128 stands for zero in the data rows.
Here are some rows, each followed by its group. Groups can overlap.
[163  97  80  97 145  91  61  79 150  89 155  90 124 126 111 181 137 121
 176 158 150 165 123 154 120 174 177 103  91 134  79 186 108 151  67 141
 149 174 128 168 110 182 177  72  95 125 146 188] 0
[140  62  60  82 208  93  92  78 142 123 178 114 104  87 137 162 107  88
 196 144 186 184 131 187 165 131 153 124  69 113 137 127 103 140  85 151
 130 178 109 175  88 130 181  65  86  74  61 160] 1
[ 92 133 146 110 100 120 115 116 100 170 149 173 138 120 101 118 142 136
 127 122 113 147 158 133 157  81  97 137 159 126 152 131 167 114 154  77
 121  98 118 121  97 145 140 119 135 127 137 157] 0
[138 159 147 144 120 141 139 156 142 126 118 120 132 143 136 115 136 139
 101 132 117 101 126 108 105 137 109 125 126 130 115 131 129 136 118 143
 131 123 142 110 146 114 107 145 138 131 143 102] 2
[136  92 102  96 130 116 116 108 125 134 142 123 124 103 136 144 126 120
 150 137 158 156 123 144 143 128 120 132 124 122 130 132 122 118 128 135
 122 134 119 136 111 149 150  90 114 123 118 135] 0
[103  82  97  90 159  98 136 107 125 158 155 151 113  76 120 121 106 100
 163 121 172 156 146 169 177 108 118 140 104 117 162 105 139 116 140 134
 142 133 103 134  92 147 145 108 117  97  78 134] 3
[153 137 117 122 131 138 109 124 147 101 132 113 149 129 135 155 119 145
 136 149 142 139 104 134 119 144 157 118 118 135 112 163 107 132 110 133
 144 145 128 134 135 148 149 119 114 140 144 146] 4
[135  84  70  86 201  72 110  83 139 129 172 123 114  85 154 154 108  96
 186 137 176 171 138 196 164 121 138 129  79 129 146  83 103 111 103 147
 130 172 112 153  95 140 178  62 106  95  68 133] 1
[124 119 129 120 119 126 123 117 126 123 144 131 121 121 113 133 117 116
 133 134 126 132 123 135 134 123 130 134 118 137 122 146 134 123 120 126
 122 135 134 125 119 153 135 123 127 129 121 117] 5
[163  90  84 104 143 121  68  90 146  96 151  86 131 132 123 188 121 128
 159 162 140 153 103 147 105 178 184 109  90 132  87 193 106 150  76 149
 139 171 135 154 118 170 166  88  87 116 159 178] 5
[116 164 150 170 142 161 175 164 139 127  84 114 138 156 145  81 141 137
  80  99 106  68 140  89 113 126 104 134 148 112 146  90 119 134 162 142
 115 105 157 119 180  58  92 174 155 134 118  62] 6
[121 125 130 127 117 125 122 123 120 131 133 131 120 124 135 144 134 127
 119 132 129 133 126 127 117 127 123 139 126 131 134 138 127 124 125 130
 127 123 116 130 127 138 129 124 128 139 140 145] 5
[ 88 147 169 130  70 133 113 134 103 164 147 162 146 161 118 123 147 153
  99 141  79 139 169 101 134  94 109 149 180 149 132 170 186  94 161  79
 108  85 131 108 105 152 100 142 146 141 165 148] 5
[140  81  77  98 174 102  90  81 139 111 171 110 120  79 130 169 116 102
 180 144 174 174 116 183 146 141 173 117  85 119 128 157 113 124  91 139
 132 169 119 157  94 151 175  74  97  97  89 160] 3
[102 141 166 130 104 143 139 144 113 141 118 135 136 137 123 116 151 136
 104 122  93 111 138 101 129 114 106 150 159 119 133 122 145 127 141 114
 100  97 121 105 136 126 100 142 150 156 146 125] 4
[ 90 105 114  79 146 105 163 116  99 179 174 191 109  87 125 103  98 105
 154 100 180 155 161 173 197  80  78 156 116 112 208  57 149  91 158  92
 131 118  85 109  90 112 149 130 146  88  52 102] 1
[105 181 178 181 139 170 207 195 160 146  74 138 138 153 137  73 151 128
  59 100  97  59 153  88 117 118  90 137 158 121 159  56 124 119 161 124
 119  95 156 112 188  61  63 197 161 153 119  65] 6
[186 137 105 131 125 118  76 103 139  71 120  72 148 154 120 179 118 144
 139 167 119 135  91 124  84 188 202  84 106 152  59 185  95 155  82 165
 147 174 152 136 147 160 149  85 102 138 195 167] 2
[133 125 127 118 118 133 118 120 127 133 128 123 136 113 129 135 112 122
 131 131 114 123 112 125 121 125 157 117 131 147 122 140 132 124 131 131
 121 125 139 122 115 137 122 126 112 146 130 124] 5
[112 158 169 164 104 150 152 157 119 134 105 139 149 173 130  88 145 163
  82 119  83  96 151  95 113 110 113 130 175 141 132 116 158 137 148 115
 106  83 139 117 146 103  90 174 172 150 152 105] 7
[158 127 118 110 128 125 117 118 139 103 130 105 124 116 120 152 111 121
 127 142 122 138 123 133 111 148 137 111 112 137 115 136 112 148 113 141
 132 137 132 134 131 147 134 115 116 144 133 124] 4
[125 154 151 163 138 140 158 150 126 132  98 122 140 154 141 112 128 150
 104 136 113 102 126  98 110 132 109 119 137 113 139 110 127 148 118 131
 130 117 144 118 155  95 105 150 146 127 128 107] 2
[120 169 166 165 115 165 148 153 138 130 105 131 146 150 130 100 148 141
 111 118 101  89 143  96 104 131 108 121 144 128 131 107 132 120 136 132
 125 115 150 121 146  95  91 180 145 125 138  91] 7
[133 169 166 172 118 139 155 180 135 135  94 120 145 140 129  98 136 155
  84 110 104  99 141  94  99 133  95 114 140 130 125  96 132 145 135 129
 113 109 128 117 146  89  98 172 147 143 136 102] 7
[195 148 108 160 141 138 124 161 169  78  88  67 141 150 132 148 118 118
 119 146 124  97  80 114  64 187 160  84  95 149  77 119  73 186  90 193
 146 153 173 146 173 112 127 142 112 157 151 136] 7
[166 133 102 119 126 127  94 119 152  78 140 105 122 140 125 169 126 137
 146 154 132 133 117 142 106 160 169 102 113 137  96 150 112 136  95 154
 138 157 131 140 133 158 145 108 107 128 144 161] 4
[104 156 164 155 100 139 163 165 121 138 104 141 142 167 127  94 133 150
  90 109  93  82 152  87 104 120 112 147 154 134 127 109 150 120 155 132
 124  96 127 112 139 100  83 177 167 150 141  86] 7
[160  83  87 105 156 104  81 115 129 103 144  94 130 129 130 172 124 123
 162 149 151 160 122 157 115 161 175 120  96 136  94 178 110 149  94 145
 142 173 123 137 114 178 173  83  95 128 135 168] 0
[186 142 109 137 138 126  76 139 143  69 108  79 123 138 127 175 120 145
 141 166 129 119  83 118  66 187 200  91 113 164  62 191  90 168  79 167
 151 166 143 133 153 146 146 111 105 153 181 150] 2
[206 144 114 177 175 152 125 174 176  43  63  60 151 161 153 154 134 137
 136 145 135  78  67 107  70 190 178 100  89 150  64 143  44 187  85 205
 140 174 182 157 191  94 128 138 110 170 154 120] 6
[127 160 160 176 122 151 194 173 148 131  80 115 153 166 146  83 149 136
  94  92 105  76 131  89  93 137 104 129 137 125 143  54 118 125 143 139
 126 109 157 125 176  72  74 165 162 129 116  89] 6
[171 160 122 154 141 135 132 142 148  98 114  94 124 142 139 146 115 151
 125 142 125 120 101 119  97 162 139 105 113 127  97 138  99 159 100 167
 137 159 154 131 151 120 135 152 114 143 150 124] 2
[100  82  92  92 177  96 145 121 118 174 170 167  89  62 133  98 113 104
 162 101 191 162 145 180 190  90  85 151  98 115 203  78 127  89 168 115
 128 137  92 121  89 121 158 109 124  90  37  89] 1
[ 96 149 188 139  60 148 127 131 110 156 130 161 156 156 103 117 170 136
  92 135  64 110 163  99 129  99 130 129 185 131 118 162 181 101 158  79
 121  79 131  99 137 144  99 153 156 175 176 140] 4
[156 130 102 126 127 121  87 117 152  97 141  93 139 145 134 165 118 118
 140 148 145 136 110 138 115 161 158 116 107 134  96 161 110 143  98 151
 144 150 129 158 124 153 156 102  98 132 140 158] 4
[176 135 101 133 133 129  76 122 147  84 132  74 139 148 130 166 113 155
 145 154 125 131  94 127  91 173 193 100 106 129  90 179  91 171  82 161
 158 157 154 137 139 155 147 117 112 147 179 162] 4
[188 140 124 178 163 148 146 165 178  57  66  71 146 150 151 123 129 118
 125 125 141  77  75 113  84 189 148 110  95 130  84 109  49 170  95 197
 135 174 162 176 196  64 110 152 129 152 112 103] 6
[113  86 122 119 126 117 125 118 103 153 149 147 131 122 124 130 134 101
 143 119 145 146 146 151 138 114 122 130 116 123 153 128 143 116 143 111
 126 137 124 130 110 142 141 122 126 126 118 141] 0
[ 95 105 138 109 103 129 125 112  82 149 146 156 127 115 118 123 128 121
 132 129 125 141 153 136 165  90 113 131 154 137 146 126 163  97 140  80
 126 112 121 123 113 146 115 119 138 140 126 141] 0
[160 118 102 128 142 132  92 121 146 107 134  99 130 120 128 166 115 138
 144 147 141 141 117 142 123 161 149 103 100 131  89 152  99 151  88 141
 131 162 119 142 125 159 162 103 103 124 144 149] 5
[126  91  79  79 199  85 158 102 135 153 170 147  86  77 143 136 106  88
 175 104 187 159 127 189 162 108  96 148  85 101 190  61 124 114 129 134
 142 161 100 146  93 111 173 107 114  73  34 113] 1
[169 133 102 141 131 140 102 116 139  82 109  97 120 141 129 155 120 150
 136 164 132 122 102 125  90 167 166 104 108 133  92 149 104 161  87 158
 141 146 131 134 141 142 147 119 126 155 143 135] 4
[ 99 158 175 153  67 157 139 152 112 160 109 145 158 155 121  96 170 146
  78 121  70 104 152  78 125 106  93 138 190 143 125 139 172 110 159  98
 103  77 146 112 145 123  93 153 152 165 169 128] 2
[142 133 131 119 102 132 120 120 104 122 132 129 124 131 125 135 126 122
 126 132 122 132 129 124 127 126 141 124 128 133 123 132 131 135 121 125
 119 129 117 118 127 127 132 125 125 125 137 132] 5
[167 121 103 111 135 118  89 103 140 105 126 105 107 128 130 161 110 123
 147 154 145 136 109 137 108 157 158 112 104 124  89 164  99 159 103 142
 142 152 135 146 132 152 155 114 104 143 157 168] 5
[174 187 131 199 158 155 171 165 165  76  67  84 125 144 151 101 127 111
 118 109 140  75  83 107 103 167 134 116 103 123 121  76  72 167 122 180
 141 154 164 149 195  68 106 145 123 143 108  80] 6
[124 157 162 153 111 145 156 145 144 134  98 132 146 145 139 109 136 143
  92 109  87 105 133 101 121 127 121 123 143 121 140 107 141 136 137 131
 136  97 136 122 147  93  96 165 146 149 130 101] 7
[ 82 139 152 117  95 126 117 113  91 145 133 161 136 137 102 121 142 127
 126 133 106 135 161 128 139  97 111 151 166 124 129 139 172  93 147  96
 115  96 120 116 100 146 126 120 142 144 150 144] 5
[108  93 119  94 115 110 129 119 105 163 156 156 121 105 112 117 138 122
 148 120 141 148 151 148 164 107 122 138 135 119 155 143 155 108 124 109
 104 113 103 121  93 138 144 126 141 123 120 131] 0
[122 180 151 178 150 157 190 174 152 125  69  99 140 163 155  93 124 129
 102 101 111  72 117 100 103 149 119 121 127 124 133  62  96 133 171 148
 109 113 163 119 185  60  87 168 131 138 112  74] 6
[119 171 163 169 117 149 165 179 138 149 101 126 132 150 131 112 143 160
  98 128 102 103 138  88 115 124 103 130 139 115 134  93 143 126 133 126
 113 114 136 131 153  98  95 153 155 138 140 104] 7
[144 119 125 138 119 129 113 112 128 134 130 124 119 130 123 136 130 136
 128 132 122 130 125 138 124 126 137 115 130 122 131 128 129 130 115 127
 125 127 129 136 124 143 126 124 122 130 131 125] 5
[153 165 131 177 151 143 169 174 169  92  67  84 128 140 160  92 149 117
  99 115 144  74  89 107  98 168 128 119 114 123 103  79  67 166 132 182
 135 138 159 144 193  78 110 149 136 143 111  93] 6
[183 155 120 185 164 150 144 164 170  70  77  70 143 145 155 127 131 123
 107 118 136  82  93 113  75 190 166  98  92 136  95 111  73 175 112 189
 139 160 156 142 197  78 119 143 117 157 125 101] 6
[ 84 113 122  81 136  88 150 118  85 174 164 182  98  88 105  97 118 104
 142  99 179 158 159 164 203  80  78 167 127 113 206  88 170  83 160  84
 126 109  84 104  73 127 142 132 131  86  67 104] 1
[177 156 116 143 143 148 120 145 158  79  94  90 118 138 138 137 122 139
 128 145 126 105 101 108  79 166 160 101 104 130  80 118  91 169 116 176
 153 157 153 117 163 122 123 146 128 125 151 118] 7
[119 134 141 135 101 146 128 121 123 132 127 149 117 140 120 134 125 123
 118 127  94 137 146 120 141 110 123 151 151 135 124 134 143 114 138 112
 109 117 115 114 128 118 117 144 141 150 145 117] 4
[135  91  82  88 191  97 105  98 132 124 170 116 101  88 133 163 101  83
 189 139 174 170 126 180 151 132 151 134  74 112 138 111 112 109  98 153
 131 165 131 159  94 143 185  80  98  80  82 149] 3
[157 106 102 112 134 116 105 118 133 101 137 121 133 133 106 141 129 123
 143 142 145 147 133 138 122 160 157 114 118 130 113 153 114 140 119 139
 128 140 148 145 121 149 150  99 104 141 132 147] 5
[148 128 115 121 125 138 118 140 122 107 124 119 131 118 131 132 134 127
 123 139 137 118 118 123 101 137 156 129 116 143 120 147 115 143 111 137
 135 139 125 127 130 143 137 140 133 147 136 144] 4
[134  69  69  89 184  92  89  97 139 124 166 106  83  86 117 168 121 103
 198 133 188 181 122 180 145 141 154 119  82 129 127 128 111 132  81 157
 130 180 132 160  90 165 177  68 104  80  87 157] 3
[116 139 161 160  99 158 142 148 128 134 110 141 141 157 139 108 146 153
  99 129  90 111 136  91 130 124 107 134 158 123 134 112 146 129 144 122
 115  94 132 114 142 115  93 149 148 149 140 112] 2
[192 166 121 156 152 147 122 153 171  77  84  73 142 148 143 141 129 138
 129 126 125  87  83 105  63 187 160  98  92 131  76 132  74 194  86 192
 138 160 170 150 189  97 127 138 125 150 131 122] 7
[ 96  87 123  89 114 115 131 111 104 166 160 165 103 106 116 112 129 120
 145 120 149 156 160 147 181  95 103 153 141 111 158 116 165  91 154  85
 127 122 108 112  94 145 136 127 141 113 113 139] 3
[ 74 134 161 116  70 120 103 104 103 173 156 183 140 140 100 117 139 152
 128 135  86 150 169 117 154  83  98 151 175 138 146 175 184 101 154  62
  99  70 104 101  84 165 123 137 146 133 170 154] 0
[145 180 129 183 152 152 172 165 156  97  74  79 138 145 160 105 118 145
 105 103 125  78  93 108 103 171 130 115 112 120 109  77  83 156 118 168
 139 145 167 134 191  91 104 157 121 124 115  83] 6
[132 143 150 155 118 159 159 157 138 123 106 116 135 163 144 106 123 141
  95 100 104  93 136  97 105 132 115 118 138 127 126 111 122 137 127 143
 111 116 141 125 156  98  98 165 155 141 133 104] 7
[177 166 106 157 147 129 126 151 154  85  93  93 131 151 144 132 125 122
 120 134 125 100  76 111  81 166 138 112 108 123  83 144  86 162 107 154
 149 157 151 141 162 110 129 139 116 138 144 126] 7
[ 64 127 130  88  83 100 124  93  96 192 175 190 115 109  97 116 111 132
 139 121 123 164 184 150 169  52  82 159 177 134 173 134 194  85 154  54
 113  78  88  93  76 174 134 118 135 107 118 145] 3
[ 98 136 155 109  81 135 109 113  95 147 142 162 122 141  98 122 142 143
 120 148  87 143 161 108 156  95 127 138 170 137 138 156 174 107 145  80
 108  91 121 105 112 144 109 111 137 137 161 135] 5
[132  57  70  83 186  93 107 106 139 130 173 132  91  98 130 146 118  91
 182 129 178 170 124 188 151 128 143 135  73 101 151 117 101 116 113 147
 148 167 116 154  91 135 165  85 101  85  75 132] 1
[123 107 110 112 145 115 127  91 119 137 153 135 112 104 112 135 123 120
 150 132 157 156 134 137 143 117 125 131 113 116 137 138 130 124 126 124
 116 142 119 130  99 145 141 110 121 126 119 141] 0
[ 88 125 151  98  95 106 128 111  94 166 155 174 132 125 109 125 130 140
 136 126 107 153 175 137 153  88 115 154 164 133 165 146 181  99 155  73
 121  98  99 110  92 152 131 123 137 113 148 158] 0
[120  78  93  95 175 106 120 125 127 150 165 143 102  85 125 117 108  94
 162 109 183 166 126 165 175 107 114 147  92 118 152  97 121 101 123 129
 136 140 103 125  96 151 149 101 113  89  73 121] 1
[ 90  85 129  90 103 110 136 102 112 166 156 169 110 107 123 119 127 128
 140 107 138 155 161 150 186  78 109 150 148 117 166 147 173  82 155  81
 107 109 112 112  86 151 138 141 134 103 111 143] 3
[110 165 171 168  98 137 156 159 122 137 103 134 145 173 148 104 151 151
  91 117  90 103 146  88 109 114  99 135 161 127 131 110 144 133 143 119
 109  87 134 119 141  94  89 160 141 134 143 108] 7
[135  87  70  92 207  80 100  84 140 109 181 117  88  75 153 173  82  68
 196 136 187 182 130 203 138 142 153 129  60 117 151  95  85 134  76 166
 135 176 115 162  70 140 189  62  95  69  62 154] 1
[171 104 100 115 133 135  89 100 132  99 142 105 123 122 128 178 119 132
 149 144 139 141 102 138 120 158 171 115 102 138  97 187 110 145  90 141
 139 156 133 149 127 158 159  99 111 131 153 151] 5
[122  73  86  90 198  96 116 105 126 137 172 132  97  91 133 130  96  86
 175 120 186 165 124 189 170 115 127 138  83 121 159  95 112 119 111 136
 139 165 114 142  94 134 176  94 117  72  61 123] 1
[123 167 165 184 136 160 203 189 144 133  80 130 135 165 154  86 133 151
  82  98 108  64 132  90 114 125 101 140 141 119 144  70 117 136 157 141
 125 115 153 133 181  63  92 187 143 148 115  62] 6
[111 168 177 163 108 159 172 170 129 141  93 134 136 163 135  85 157 148
  74 108  76  89 126  77 106 110  91 119 177 114 139  88 151 106 165 116
 113  98 132 102 158  92  74 178 156 154 141  92] 7
[130 112 122 113 124 122 122 104 118 127 126 126 114 129 123 133 118 136
 125 136 142 143 136 133 143 131 143 129 127 119 128 136 123 128 135 125
 132 129 110 131 121 132 146 132 115 121 123 147] 5
[143 149 132 153 137 139 128 156 149 121 109 112 113 154 128 129 134 128
 110 118 115 112 126 115 115 145 129 110 126 134 127 121 121 142 126 145
 119 129 138 134 143 115 111 152 148 135 141 108] 2
[138  84  88 105 170  99 115  83 139 117 167 123 117  97 135 147 112  95
 171 137 170 165 123 177 158 127 150 126  79 125 137 133 107 118 105 135
 128 160 111 151  94 149 168  79 118 106  99 140] 3
[175 109 100 130 130 125  43  98 138  82 136  85 123 140 135 196 125 133
 150 186 142 148 100 143  94 185 191 116 101 154  61 196  93 156  88 155
 144 169 135 154 129 173 163  83  92 137 173 183] 5
[169 137 115 159 124 139 118 144 145  91 113 107 135 131 144 136 120 138
 116 139 123 108  88 118  92 164 147 121 100 132  98 119 106 158 103 162
 146 151 143 143 162 122 124 134 124 140 144 116] 2
[147 156 149 162 140 148 153 170 146 116  87 113 142 153 142  98 139 148
 111 126 112  83 110 112  78 143 119 117 124 122 116  93  95 154 122 152
 138 135 155 124 169  99 111 154 122 130 126  58] 7
[139 125 138 144 115 141 130 122 130 123 115 123 142 138 117 121 119 136
 115 134 117 119 114 112 109 138 130 121 128 134 126 128 131 145 120 130
 128 122 123 125 145 132 120 131 135 158 135 125] 4
[ 62 121 125  74  99 101 142 108  80 221 183 213 113  84 113  80 128 111
 144 111 150 166 193 160 222  40  53 181 166 110 209  94 197  80 183  47
 125  87  75  91  74 151 149 125 153  80  92 125] 1
[157  63  66  83 170  89  68  72 135  99 170 102  97 120 124 179 112 105
 189 152 162 184 105 178 146 159 182 118  75 124  98 158 105 127  71 150
 127 181 123 165  87 165 192  74 101  93 114 172] 3
Which 3 other groups have their centres nearest to the centre of group 1, nearest first?
3 0 5
Which 2 groups are nearest to each row below, nearest first, going by the distance to the centre of the group?
[ 96 139 165 137  78 130 124 135  95 141 126 158 138 130 111 128 142 146
 107 122  74 118 144 100 149 105 113 150 169 123 135 139 173 105 146  88
 119  88 135 133 122 146  98 134 143 137 172 147] ~ 0 5
[132 139 154 148 120 142 137 138 105 125 114 130 152 150 126 122 126 139
 110 126 107 113 136 106 128 124 119 119 147 123 123 126 139 126 109 128
 119 119 133 130 135 111 106 158 138 143 139 114] ~ 7 2
[ 95 132 160 132  89 140 120 117 109 158 135 155 141 140 117 116 155 134
 109 136  98 129 179 108 133 102 108 151 169 144 134 147 163  99 140  86
 109  93 124 117 113 141 106 136 140 154 170 134] ~ 0 5
[ 90  90 127  93 121 104 136 100 101 192 160 171 110  91 132 104 118 109
 150 115 152 146 152 157 199  79  84 143 132 127 178 109 163  79 159  84
 138 117 109 126  85 143 143 126 151  90  90 138] ~ 1 0
[ 99 172 204 176  67 173 176 164 103 150  79 145 155 173 130  85 167 169
  55 110  66  81 151  63 117 107  62 131 196 129 132 125 161 108 173 104
 122  61 140  97 162  97  61 184 166 161 163 100] ~ 7 2
[173 126  97 142 137 137  99 118 140  74 117  95 130 135 130 161 126 123
 126 159 132 136  78 131  85 161 171 106 112 147  80 164 109 150  83 154
 145 157 141 155 135 146 141 105 109 137 149 147] ~ 4 5
[113  93 115  94 131 104 129 121 108 153 154 164 114  94 142 120 123 109
 143 134 159 149 143 153 172 101 107 132 104 126 166 112 129  96 148 104
 114 136  95 121  94 129 135 117 132  94  87 141] ~ 3 1
Which 3 other groups have their centres nearest to the centre of group 6, nearest first?
7 2 4
Which 3 groups are nearest to each row below, nearest first, going by the average distance to the group's rows?
[182 136 103 150 144 138  77 148 157  76 116  73 148 151 127 177 129 140
 138 143 121 111  90 117  70 185 171  94 112 145  61 182  89 186  89 178
 134 166 138 145 155 140 162 105 104 147 177 137] ~ 4 2 5
[117  88 105  85 139 111 129 106 129 157 159 151 122 103 123 125 134 117
 149 114 155 152 144 152 154  98 113 141 113 119 155 123 138 118 130 112
 122 130 114 122 104 136 147 119 117 115  97 138] ~ 0 3 1
Which 3 other groups have their centres nearest to the centre of group 4, nearest first?
5 2 0
Which 3 groups are nearest to each row below, nearest first, going by the distance to the centre of the group?
[180 125 106 132 125 113  63  98 147  58 124  78 151 144 131 184  98 137
 147 165 123 140  94 137 100 187 200  96 101 135  68 174  85 168  82 161
 136 167 137 143 136 155 158 104 103 137 169 168] ~ 4 5 2
[130 131 150 141 118 122 121 133 117 140 123 135 104 151 138 117 132 142
 125 130 118 119 129 118 129 130 122 126 129 135 132 126 141 115 126 125
 127 119 134 145 129 124 130 124 140 147 121 125] ~ 4 5 2
[147 158 143 156 115 151 146 140 131 125 103 107 126 150 131 127 103 132
 100 112 112 103 114 103 107 141 137 120 128 114 121 116 104 159 124 142
 135 129 149 134 149  99  95 166 146 130 148 110] ~ 7 2 6
[167 100  93 117 143 101  66  94 149  80 142  97 122 128 110 164 142 132
 163 170 152 159 111 153 109 164 192 102 105 134  89 171 103 136  89 157
 131 168 147 146 113 170 156  82 104 109 140 175] ~ 5 4 3
[158 133 117 128 138 121 111 128 147  94 117  98 121 127 119 147 111 140
 130 134 124 130 111 130 109 141 147  98 106 131 108 151 119 142 101 146
 136 133 128 131 140 138 134 136 117 132 141 139] ~ 4 5 2
[ 90 148 163 139  63 132 115 128  89 156 137 166 146 145  97 126 151 152
 107 126  79 123 154 107 141  93 112 145 188 154 132 168 174  97 163  76
 121  77 121  90 111 158 110 135 142 153 169 142] ~ 0 5 4
[120 145 151 135 114 129 134 139 133 113 124 122 127 149 126 116 113 139
 111 130 101 113 128 106 126 135 120 120 141 136 123 116 137 143 135 131
 142 111 126 119 138 111 116 154 143 146 129 133] ~ 2 7 4
[170 154 115 164 136 139 111 162 153  85 100  91 118 139 135 149 108 142
 139 152 128 108  77 118  68 168 151  95 112 133  87 163  84 175  89 165
 149 158 151 145 156 114 123 121 113 139 145 138] ~ 2 4 7
[163 106 109 111 122 114  88 105 136 107 132  96 112 116 131 163 117 137
 146 150 148 146  99 146 126 158 176 115 101 126  91 163 111 140  98 151
 131 165 134 151 125 177 152 100 102 135 153 173] ~ 5 4 0
[143  84  60  79 190  91  94  79 141 127 169 103 122  80 125 170 110  90
 193 142 178 186 128 188 139 135 158 123  69 123 131 133  97 125  87 147
 132 181 118 163  86 142 176  75  93  78  74 147] ~ 3 1 0
[104 104 136  95 122 119 126 112  96 153 152 158 122 117 122 116 127 127
 126 130 122 148 156 133 162  87 100 143 149 133 151 130 158  98 151  89
 119 108 114 116  98 154 120 106 118 119 138 147] ~ 0 5 3
Which 2 groups are nearest to each row below, nearest first, going by the average distance to the group's rows?
[ 94 154 171 139  81 149 120 129  93 152 132 155 126 153 125 122 140 141
 107 133  94 121 166 120 135 106  96 144 161 132 129 152 170  91 154  90
 105  90 113 125 109 135 103 138 142 136 165 141] ~ 0 5
Which 3 groups are nearest to each row below, nearest first, going by the distance to the group's nearest row?
[159  86  83  99 152  98  66  78 132 101 162  94 116 114 117 196 123  96
 187 147 166 181 108 179 127 156 207 102  82 145  99 178 100 145  86 156
 138 182 123 161  99 174 187  56 100 104 139 191] ~ 3 0 5
[190 147 100 168 147 136 102 134 158  68  99  75 130 141 134 175 128 138
 119 163 110 105  95 106  75 187 191  91 108 162  69 180  84 181  70 183
 152 165 170 148 156 141 139 125 115 140 165 143] ~ 2 4 7
[136 156 148 159 123 137 159 157 133 127  89 115 141 163 137 102 113 132
  87 125 118  96 131  97 112 148 111 125 133 114 139  95 118 144 152 134
 133 124 137 122 163  75  82 162 145 140 137  98] ~ 2 7 6
[ 86 131 165 112  76 122 106 111 103 169 153 176 131 140 104 132 142 140
 110 140 100 138 166 122 149  79 123 146 172 129 153 171 188  85 160  54
 112  75 111 123  92 158 126 118 131 146 165 160] ~ 0 5 4
[ 77 115 141  75 114 102 125 109  93 183 178 205 119  94 110 101 129 125
 142 113 153 159 178 155 201  69  75 164 154 129 190 123 189  70 173  62
 121  99  94 100  88 161 144 116 150  91  92 133] ~ 1 3 0
Which 3 other groups have their centres nearest to the centre of group 3, nearest first?
1 0 5
